Read these off the table that follows.
1) Find the smallest entry in the last column.
2) Find the top entry of the column that holds the largest entry.
3) Find the last entry, reading row by row.
4) Find the smallest entry in the first row.
5) Find the 3rd entry from the end, reading row by row.
6) Find the entry just left of 2.403.
7) Find the top-left entry.
8) Find the third entry on the main diagonal.
-2.141; -0.201; 2.403; 2.160; -4.902; 2.196; -4.985; 3.866
-2.418; -1.932; 0.724; 0.761; -0.188; -1.844; -0.282; -0.436
2.284; 2.404; -2.864; -1.946; -1.208; 1.365; -1.047; -0.280
-3.208; -0.706; -0.353; 2.009; -0.320; -2.921; -0.392; -0.050
1) -0.436
2) 3.866
3) -0.050
4) -4.985
5) -2.921
6) -0.201
7) -2.141
8) -2.864

a =
[[-0.426  1.285  0.434  0.153]
 [-0.695  1.285  2.958 -4.478]
 [-0.426  1.285  0.434  0.153]]
The 1st entry on the diagonal from the top-right corner -> 0.153
The last entry of the largest entry's row -> -4.478
The second smallest entry is -0.695
The entry directly above -0.695: -0.426
Report the last entry, reading row by row.
Answer: 0.153
Report the entry just left of the smallest entry.
Answer: 2.958
The bottom-left entry is -0.426
The top entry of the column that holds the largest entry -> 0.434

Read these off the array that follows. Indices start at 0.
1) Find the entry directly below 2.278.
2) Find the entry just right of 5.352.
3) Find the entry at row 1, column 0.
4) Find the entry at row 2, column 1.
5) Find the top-right entry.
6) Find the entry in row 2 and column 2.
7) Find the entry directly below -1.930.
8) Find the entry in the bottom-left corner.
0.813; 0.930; 2.468; 0.117; 4.388; 2.017; 1.041; 3.439; 5.404; -2.430; 0.677; 1.659
0.647; 0.837; 2.327; -0.023; 4.555; 2.004; 0.911; 3.696; 5.364; -2.286; 0.606; 1.836
-0.149; 0.219; 1.149; -0.033; 4.839; 0.915; 0.212; 5.147; 4.878; -1.355; 1.065; 2.526
0.969; 0.562; 0.746; 2.465; -1.690; 0.723; 0.550; 1.609; -3.453; 1.137; 1.291; 0.811
-0.258; 0.273; 1.383; -0.559; 5.260; 1.596; 0.175; 5.158; 4.989; -1.399; 0.480; 2.743
0.703; 0.849; 2.320; 0.097; 4.445; 1.893; 0.947; 3.635; 5.352; -2.311; 0.720; 1.759
1.866; 1.291; 2.165; 2.354; -1.930; 2.147; 1.351; -0.073; -2.881; 0.055; 0.620; 0.062
-0.135; 0.226; 1.157; -0.017; 4.822; 0.908; 0.222; 5.127; 4.881; -1.366; 1.077; 2.510
1.521; 1.047; 1.724; 2.258; -1.742; 1.822; 1.058; 0.521; -3.065; 0.430; 0.704; 0.382
0.099; 0.375; 1.411; 0.109; 4.651; 1.034; 0.415; 4.745; 4.987; -1.602; 1.094; 2.278
0.297; 0.548; 1.759; 0.038; 4.638; 1.418; 0.597; 4.361; 5.139; -1.859; 0.892; 2.124
1.917; 1.313; 2.190; 2.423; -1.998; 2.111; 1.389; -0.143; -2.874; 0.017; 0.673; 0.001
1.595; 1.075; 1.747; 2.374; -1.856; 1.744; 1.110; 0.425; -3.065; 0.382; 0.801; 0.291
1.023; 0.644; 0.940; 2.314; -1.601; 1.038; 0.615; 1.455; -3.373; 1.026; 1.072; 0.799
1) 2.124
2) -2.311
3) 0.647
4) 0.219
5) 1.659
6) 1.149
7) 4.822
8) 1.023

Read these off the array that follows. Rows and columns are numbered from 0.
1) The bottom-right entry?
2) The top-left entry?
3) The bottom entry of the column that holds the largest entry?
4) The entry just right of -0.003?
5) The entry in row 2 and column 0?
6) The entry in row 1 and column 0?
7) The entry just left of -1.333?
8) The entry in row 0 and column 1?
-1.306  -1.260   1.217  -1.286  -1.252   1.480   1.218  -1.333  -1.305
-0.094  -0.049  -0.065  -0.074  -0.045   0.350  -0.063  -0.126  -0.095
-1.652  -1.634   2.267  -1.656  -1.591   2.016   2.272  -1.669  -1.589
-0.236  -0.168  -0.021  -0.227  -0.091   0.305  -0.003  -0.313  -0.118
1) -0.118
2) -1.306
3) -0.003
4) -0.313
5) -1.652
6) -0.094
7) 1.218
8) -1.260
